Each row has a name. Each question is about the rows just above it.

-.13  .18  -.09  -.20 -> J_295
.18  .18  .18  .18 -> J_310
.83  -.70  -.17  .80 -> J_821
.57  -.32  .35  .36 -> J_427
.87  -.69  -.13  .73 -> J_632
-.49  .20  .00  -.01 -> J_3
Whose row is -.49  .20  .00  -.01? | J_3
Whose row is .57  -.32  .35  .36? | J_427
The value that J_310 holds more than once: | .18

.11  .06  .26  .03  -.05  -.05 = J_698
-.02  -.01  .13  -.21  .08  -.21 = J_664
-.02  .03  -.02  -.13  -.03  -.16 = J_928
.24  -.01  -.09  -.11  -.12  -.26 = J_370
.08  .23  .23  .23  -.05  .10 = J_34
.03  -.03  .00  .23  -.05  -.15 = J_459
-.10  -.11  .25  .76  -.05  -.01 = J_328
.02  -.05  .18  .46  .07  -.13 = J_907
-.08  .02  -.08  -.08  .00  -.01 = J_585
-.02  .04  -.04  -.04  -.03  -.14 = J_964
.16  .08  .16  .16  -.07  .02 = J_201
Which value appears more than once in J_34? | .23
Repeated in J_201: | .16
Which value appears more than once in J_964? | -.04
Repeated in J_664: | -.21
Which value appears more than once in J_585? | -.08

.17  .22  -.12  -.12  .26  -.18  -.02  .05  .25  .03  .07  .10  .03  .09  -.23  .16  -.04  .05  .07  .12  -.01  -.03  -.14  -.07  -.06  -.05  .27  .08  -.24  -.27  -.21  .14  .07  -.14  .06  -.03  .02  -.03  -.68  -.22  .04  -.08  J_417
.17  .22  -.12  -.12  .26  -.18  -.02  .05  -.14  -.24  .07  .10  .03  -.01  -.23  .16  -.04  .05  .07  .12  -.01  -.03  -.14  -.07  -.06  -.04  .27  .08  -.24  -.27  -.21  .14  -.24  -.14  .06  -.03  -.02  -.03  -.68  -.22  .04  -.08  J_715
.15  .29  .29  -.15  .29  -.17  -.10  .06  .29  .02  .09  .13  .02  .09  -.21  .13  -.03  .05  .07  .14  -.04  -.03  -.10  -.07  -.04  -.10  .27  .05  -.21  -.30  -.20  .15  .07  .04  .04  .29  .04  .04  -.63  -.21  -.10  -.09  J_735
The row with .17  .22  -.12  -.12  .26  -.18  -.02  .05  .25  .03  .07  .10  .03  .09  -.23  .16  -.04  .05  .07  .12  -.01  -.03  -.14  -.07  -.06  -.05  .27  .08  -.24  -.27  -.21  .14  .07  -.14  .06  -.03  .02  -.03  -.68  -.22  .04  -.08 is | J_417
Whose row is .15  .29  .29  -.15  .29  -.17  -.10  .06  .29  .02  .09  .13  .02  .09  -.21  .13  -.03  .05  .07  .14  -.04  -.03  -.10  -.07  -.04  -.10  .27  .05  -.21  -.30  -.20  .15  .07  .04  .04  .29  .04  .04  -.63  -.21  -.10  -.09? | J_735

